rotation steps, each row followed by its count of steps
The counts run from 0 to 963.
[ 23  29 -17  34   5  -8  23   8  13   8 -11  19   1  -1  12   9  -4  -3
  -1 -21   3  -8 -23  -1  -1  10   8 -17  14  17   3  27   0   0  -8  -6
  -5  -4   0 -18   6   3 -25   2   2   9 -10 -17 -12 -13  -6 -19  -4 -23
  24  20 -19  15   5  12  20   6  -1  12   6  -5 -20   6  16   7  -4  -7
  11  -2] : 475
[ 21   2 -15   4 -16   9   6   0   0  -4  18   2   5  -2   8  20   4   9
  12 -12  -3 -14  -4  14  -3  -6  16   0 -14 -11  -4   0   7 -16  11   5
   3   9 -29   8  -3  13  -1  34  -3  29  33   9 -10 -11 -13 -13  11  -9
  -3   8   6   2   3  23 -12 -35  22 -11   0   3  -5 -10  16  -8  24  -9
  -9   4] : 581
[ 12   0   2  12  -7   2   1   0 -13  -2  20  -1  -5   2   9  -9  -2   9
 -26   2  10 -35   1  22  -1  10  26  -4 -13  21  22  14  -8  23  13 -24
   3  -4 -14 -10  10 -22 -22  -5 -10   4  25 -23 -11   1   0  -8   3  -1
  -6  17   2   5  -3   4 -14 -23   6  -4  17   9 -19 -10  17   0  21   1
 -11  -9] : 142
[  8  -7   6 -39  17 -10   1   0  19  12   4 -25  -9  -4  -1  13  10   6
  20   2 -10  -2   5 -10   7  16 -27  -9  -1   5   6  -9  11  -5  -1 -10
  -3  11  21 -30  18   6   4 -21  -2  18  -5 -18  -2 -21  -8  11 -13  -8
  21   0  -2 -17  10 -15  23  -2  -3  -3 -15 -11  -6  -5   0  15  -6   5
  21   8] : 160
[  3   2  18   2 -10  -1 -16  -4   4  28  13 -19 -12   2  -4 -16   1   6
  22 -15  -5   8   5  -5   3   7   6 -16  -3  -5  20  12  -7  17  -3 -14
 -20   6   3  18  30   1 -11 -20 -22  -2   7 -17   0   9 -31   0  -1   6
 -20   5   1   9 -16 -14  36 -14  22 -10  24  -6   4  -8  -2  -3  -6  -4
  15  -9] : 12
[ 26   4  15  -5  14   3 -22 -18  10   5 -22  35  -3 -24   9  12   1  -3
 -23   3  -2   3  -8   2  19  15  -6  -2   9   3  17 -15 -29 -15  16   4
   5 -23  10 -13   3  -7  -2  -5  21 -11 -12   0   5   9  -7   7 -15  13
  -5  -8  -3   4  16   9 -20  30 -14  -4 -16  11 -26 -13 -16   4  -8 -16
  -8   6] : 260
[  3  -2   4  -2   5  -3  -6  -5 -14 -25  -1  14   7  -1  -5 -39  -9  29
 -29   6   4 -12   4  19   5   1   8  12   4  -5  -5 -13   3  -8   2   9
 -18  20  13  10   2  -4   3 -36 -16 -14   7   6  13  13  -2  13   8  -7
 -29   9  -7  11  -5  22 -24  12  21 -14  -4  14  15   2  10  -6 -10   4
  -5  -8] : 317
[ 12  13  26  14  -3  -4 -21  10  11  21   7 -11  -5 -16   1   2   0   1
   6 -15  10  16 -23  20   9  16  11 -17   2   8  23 -13  -8  11  12 -16
   2   4 -10   6  -4   5 -20  -4  -9 -14  20 -16  -5  18 -31 -15  14 -12
 -14   2  -4   8 -11  -2  -5 -28  11 -22  14  -3   1  -3  -4  -1  14  -8
   4  -1] : 282
[ -8   2  10 -24  10 -14 -15 -22  19   8  -9   8   8  10 -11  -5  -2 -21
  35  14 -10   5  -1  -8 -15  -9  -5  -4   4   7  -1 -23  11 -19  17  11
   1 -10  -9  -1   9  -8   6 -28 -18   2 -31  -7  -1   6  11  11 -22  20
  -4  -3  -2  -3   5 -14  19  13 -13   7   9 -22 -14  -8 -22  -6 -13   6
  25   3] : 330
[ -5  -7  18   1  -8 -13 -25   0  21   8   2 -12  -9  13  -6  -6   5  24
  25   7 -12  15  32  -4   3 -18   7 -11  -3 -23   7   1   9 -12   5  -9
 -22  27  -4  15   1  11   5  -8 -21 -16   9   6  10   6   6   6  17  10
 -44 -10  -1   2 -18 -17   6 -14  -1 -11  22  -2  21   7 -11   3 -13 -13
  -8  -5] : 14
[ 14   2  -6  12 -12  -9   3  -7  32   1  -1   1  15  -5   8  -3   4 -13
  -1  -5  25 -12  23  25  16  -5  16  12   9  16   7   9  -9  13   7 -22
   8  24   0 -28  21  -6 -11  -9   5   8  15 -21 -14 -13  -3 -19  -1  26
 -10  12 -27  -4   0   5   8 -15  22  -1  19   6 -18  -7  28   5   3  11
   2 -10] : 6
[ 31  15  22   0  13  -9  -4  16 -11   4   3   0 -10 -16   0  22   2  -1
   2   4  -7 -17 -33  -3   2  31 -12 -24  -1   0  16  -9   2   8  -3   5
  -1 -13  13 -26   2 -12 -15 -20  17   7 -16 -14   2  -6  -7   6 -14 -28
  39 -11   1   0  15 -14   7  -5  -3 -10 -15 -15 -20  -4  -3   1   2  -8
  -3   8] : 838
[ 11   5  22   5  17   5 -29 -21  20   6 -19  22   1  -4  10  13 -10  -1
 -22  -3  -3  -2 -17  -2  11   7  -5  -3  -2 -18   1 -31 -22 -27  -1  13
   4 -25   3   1 -25   0  -1   4  13  -6   1   3   7   3   0   1  -8  16
  -6 -21   0   2  13   2 -13  30 -13 -13 -10  -2 -21  -3 -20   1  -1  -7
 -26   9] : 259
[  9  -3   0  -7 -17   6  -4   2 -20  -2  23 -28  -6  -6  -4 -25  -1  21
  10  -2   1 -11  -2  18  -2   7   3 -15 -11 -12   4   3  21  14   5   3
  -6  19 -15  20  17  -1   3 -24 -21   4  14  -5   5  16 -23  -1   5 -13
 -21   6   4  13 -17   9  11 -25  34 -18  10   1   7  -8  13 -12   9  -6
   8   1] : 720
[-18   0  10   2   3  -3  -2  11  18  12 -16  19  -1 -24   1   4   2  23
 -12   0 -10  12   7 -26   8  19  13  -3  17 -25   2 -21  -2  -9   6   8
 -29 -26  33  -4   8   9  -3 -33  10   6 -12 -11   9 -19  -3  16  -2  -2
  10  -4  -2 -13  -2  13  -9  22   4 -14 -11   8  10  10 -18  10 -19  -3
   9   5] : 90
[ 11  -1  15 -42  22  -6 -12  -2  13  -2   7   6 -16  -1  10  23 -11 -18
  11   3 -12  31 -16  14  10  10 -16  -2  -8   7  -2 -25  -7 -21  21  10
   3   9   7   4  -1  12   8  19   5  10  17  -5 -11  -5  -9  18  -3  -4
  14  -4   2  -3  26  -6  -6  12 -11 -21 -33   1  -3  -6 -15   3  -3  -9
   1  14] : 462
[-25  -7  -1 -16   5 -10   4 -18   9  34 -20 -18  -1   1 -12 -19  -4  11
  -7 -10 -15  10   1 -11 -10  18  -5 -17  10 -12  11  -9 -20   4 -11   1
  -9 -21  28   1  13   5   1 -38   1   1  -9 -15   3 -10 -11  12  -7   4
  -7  10   5  -3  -5   3  27  21   0 -22  -5  -2  -7  11  -3  -8  -8   3
   7  -6] : 799
[ 22   4 -25 -11   1   5 -21  -6 -25 -27   6   2  -5   6   4  -7 -11   5
  20  12   1 -14 -19   3 -40 -16   4 -13  -4 -13  -9  -1  17 -11   2  15
 -11  15 -17  26   7  -5  35   7 -11  14  -7  14  -4   2   1  -5  -9 -10
  -4  23  12  16   5  -3   8  13   7 -14 -11 -19  -4 -17  17 -28   0   1
  15  -7] : 812
[ -2  -9  -7 -16   9 -14  10 -23  27  14   6  -3  -2  10  14  40  -7 -14
  24 -11  -2   5   3 -12   9   4 -11  -2 -10   1  -1   4  -2 -10   1   1
   9  10  12 -22  18  12  12   3   0  33   4 -12  -7 -18   5   2 -25  24
  21  -1  -2 -18   3  -7  24   4   0   1  -5  -8 -33 -11   6   5  -5   7
  13   0] : 98
[ -7  11  12  -4  -3   8  -2 -13   2  22 -15  -5  12  -4 -14 -31  11 -15
  19   1 -16  17  -9  20  21   0  -2 -17  -2  25   6 -21  -7  -1  -3   5
  -2  -4   6  24  -3  -9 -13 -32 -29 -15  13 -13 -11  16 -14  24  -3   8
  -8  17 -18  15 -13   6   5   8   6  -8  11  -2  10   3 -12   4  -1  -3
  20 -13] : 827
[ -9  18 -14  33  -4   2  11   1  10   0 -41  17  18  -8   0   3   9   7
  14   2   8   1 -24  -5  -5   3   8 -11  10  15 -15 -10  22  -8 -15  20
 -18   1  -7 -13 -14  -4  -7 -25  -6  -4 -24   5  -5  -2  26  -3  -7  -1
  17  10  -6  12  -5  20  -9  10  -2  -2  12 -13  -3  24  12  -7   0  15
  23 -22] : 271
[ 16  -4  12   8   5  -8 -18  12 -15 -16  15  -2 -22  10  16 -12 -14  22
   8  -7  -4 -10 -15  -9 -10  19  -5  -4 -15 -13  17  11  20  -2   7  -6
 -24  18  -2  11   5  11   3   0 -28  20  10 -20   2  19 -16  -6   3 -10
  -6  15  34  18  -7   9  17 -11  11  -5  -4   0  -2 -13  -8  -5   0  -3
  33   7] : 313
[  5   7   4  -9   5  -5   1 -19  -7  16   4  23  -8 -14   7  11  -8  10
 -37   6 -12 -14 -17  -2  14  24   4  -7 -11 -19   0  -1 -14  -8  16   3
  12 -30   6 -15  16  -2  -2 -10  17   4 -15   0  13  15   6   8 -19  -6
  -9   0   7 -16   9  12 -24  17  -8  -9 -10   8 -33  -6   6   1 -10  -6
 -19   0] : 668
[  7 -10   5 -28   6   0   1  12 -12 -14  14  -6  -4 -14  -2  19   5  -1
   8  21  -5  -4   0  -3   8   6 -11   3 -16   8   8 -24  27  -5  23   9
 -19  10   5 -27  12  -6   9 -16  -3  23   6   1 -16 -18  15  18 -11 -14
  32  -3   0 -12  14 -22 -12 -12  -1 -15 -17 -11   0   0  -1  16   8   3
  13  -4] : 432
[ 14  16  32   3  -2  -4 -34 -12   1   3   7  -7  -6   5 -15 -14 -15  -3
   7  -7  -4   0 -21  12   8  12   6 -15  -3  -2  19 -26 -19  12 -10   3
  -2  14   0  15   3  -8  -9 -21 -18 -22   6 -13  -5  23 -33  13   8   3
 -14 -12   4  19   2 -20  19   0  18 -22  17 -13  -3  -5  -4  -9  -7  -8
  -5   3] : 691
[ 19  14  -5   3  11  -8 -17  -8  19  -9 -27  37  14  -7   4   2 -12   3
  -3   9  20  12 -11 -11 -15   3  13  -6  30  -7 -19   0 -11 -10   0  15
  -9  -9 -10  -2  15   9  10   0  31  -8 -37  10  -1  -3  17   2 -13   9
  -7  -4 -20   1  10   1   2  39 -12  -3  -5  -3 -17 -14  -5 -10 -24  -1
 -10   5] : 469
[ -5  -9  -5 -24   1   3   1   8  -9   2   3 -12  -2 -17  -4  21   4  -7
  14  20 -14   4 -16   0  -7   4   3 -11 -24  -4   1 -29  27 -14  13  16
 -25   0   7 -11  -2  -2  10  -9   4  24  12  10 -13 -31  15  12  -5 -24
  23   3   4 -13   9  -7 -20  -4 -10 -25 -26 -15  12  11   3  -4  17   5
  12  -4] : 433
[ 22  21 -13 -11  13  -4  14  -2  15  23   9   4   5   2  12  17  -1 -13
  19 -11 -16  17 -26  -8 -10   8 -11 -35  -1   2  -4  13   4 -19 -10   1
  15 -21 -10   4  -4  17  -5  29   9  12 -21   0  -7  -3  -1  -5 -23 -19
  14  -1  -6  13   0  -1  22  -1 -12   4  -3  -8 -21  -9  -8   3   8 -16
   2   5] : 536
[-17   5   9  -9  13 -21  -9  -8  30  23  -7   3  19  -5 -14 -14 -22   5
  -6 -15  -6  17  -8   7   7   1 -18  -1  21   5   2 -30 -11  -5 -10   7
   0 -10  12  13  -1   7  -4 -32 -21 -14  -2  -9  -3   2 -33  -4   9   5
 -12  -9  -4 -10  -7  16  16   6  16 -19  -1  -1  -1  11 -17  -3 -16   8
   4  12] : 390
[ -8  10   2  29  -3   0  -8 -22  30  24 -11  11  16  18  -9  -2   0   1
 -11  -8  -7  -5  19  10   8 -19  10 -11   4  -2   6  -7 -21 -16  -9  -3
  -1  -7   6  12 -31  -5 -14  18 -11 -16  14  -1  -5   1  -6 -13  23  25
 -22 -13  -4   2  -7  14  -4  -6  -2  -1  23   2  -5  14 -11  -8   2  -5
 -32  -6] : 621
[  4 -14  -4 -29   0   7  -2  -7 -13   0   6 -13  -3 -10  -5 -24   6  31
 -32  16 -30 -13  32   5   3 -18  -9   6 -20   2  19 -17   1  -9  11 -13
 -14 -12  15   5 -15   6  13 -18 -10   5  19   1   6  -8   7   1   2   3
 -21   9  10 -10 -14  14 -20   0 -11  -6 -25  21  11  14   2   2  13  -8
  -3   5] : 727
[ 17  -1  -3  -1  -8  -6  -2  -6 -16 -10  -2   4 -17 -21  21   6   1   9
 -17   3  19  -6  10  19   7   4  17  -1  -7  -2   5  29  -7  10  15 -20
  13  27 -18 -18  29   7  -2  -2  18  -9   3  -4   7  -1  11   3 -18   7
 -29  14 -11   4 -11   5 -13   1   7  -8   4   9 -23 -27  31  -6   9   1
   3 -12] : 578
[  0   3 -31  16 -13   3   2  -8  23  14 -19 -11  15  -2  10  16   9  -2
   7 -14  14   0  -1   8  -4 -15   2 -17   7  -8  -8   5  -7  -1 -16  -7
  15  13 -17  -5   0   9  15  12  19  -8  11  18  -8 -20   1 -22  -2  12
 -27   5 -16 -18 -27  13  -3  -2  -7  -2  19  -6  -9   8  38 -20  17   3
  -7 -16] : 712
[  7  11   3  -6  -2  21 -19 -10   2  21  -3   0  13   6 -18 -30   2   3
  10  13 -17   9  21  -2 -10 -15  22 -19   2   2  12 -21 -15  -9  12  -7
 -17 -29   0  34 -11  -2  -5   0  -2  -9   1   9   1   0  -8   3   3   4
 -22  -2 -10  11 -12  -5   4   2 -17 -14   1  -4  26   5 -17 -10   5 -18
 -30  -1] : 558
[ 12  14   0  10 -18  16 -27 -13   7   0 -10   1  16 -11  -5 -12   6   8
 -15   2   8  -4  11  19  -1 -19  21   0   3  13  16 -23 -19  -5  13 -14
  -2   3 -11  17 -18  -5   5  21   4 -16  26   8 -12  -8  -8 -13  20  21
 -34   3  -8   7 -11  16 -18   0 -17  -5   2   3  14   4   2 -20  20  -2
 -21  -6] : 349
[  2 -16   5 -21   9  -8 -13   2  26   3  -7  -6   1   9   7  22  16  28
  -3   6 -23 -11  22   7  31  -1 -26   3  -7 -13   8   2  10 -30 -13  -1
  -3  23  30 -22 -15  24  12   5   6  -2  14  22  11 -10   2   3  11   5
  -8 -18   5 -19  -5  -5  -8   0   4 -15 -16  -1   6  17   0   4   1  -9
 -21  10] : 864
[  9  24 -16  23   8  -2 -16   1  15  -5 -18   0   8  14   9   4  -7  -6
  16  -2  11  -5 -35   0 -24  -2 -14 -13   2  -5  -7  -8  26 -22 -21  23
 -13  10 -10   3 -22   7  17   5  -5 -13  -9  10  -6   5   7 -14  -3 -16
   6   5   7  10 -10  18  -3  10  -6   1  -5 -23  -4  17   7 -25   3  12
  16  -7] : 542
[ -5  25   4  24   5  -9   1  23  20  -3  -1  24  -9   9   0   6 -23   5
   7  -9   9   9 -20  -5 -23  -7  23   3  -4  15  12  -5   7 -17  16  -6
 -33   8  -5   4 -10   9  -9  23 -27  21  16 -22 -21  -8   1 -14  27   1
  11  19   7  12  10   4  -2  -6  -1  -5  12   1   2  11 -16   6  -6   2
  11 -14] : 615
[ 29 -12  24  -6 -13   8 -18 -11  10   6   2   3  -3 -15   0 -10  11  26
 -12  12  -9 -37  35  -5  16 -14   1   6   1 -12  28 -25  -5  -6  26  -2
 -11 -23  14  -8   3  -6   3 -21   1  17 -11 -14  19 -15  -2  -6 -12  16
 -11  -7   1  -8  -3  -3  -6 -13 -11  13  -8   6  -1 -13 -23  11   1  -6
 -14  13] : 290
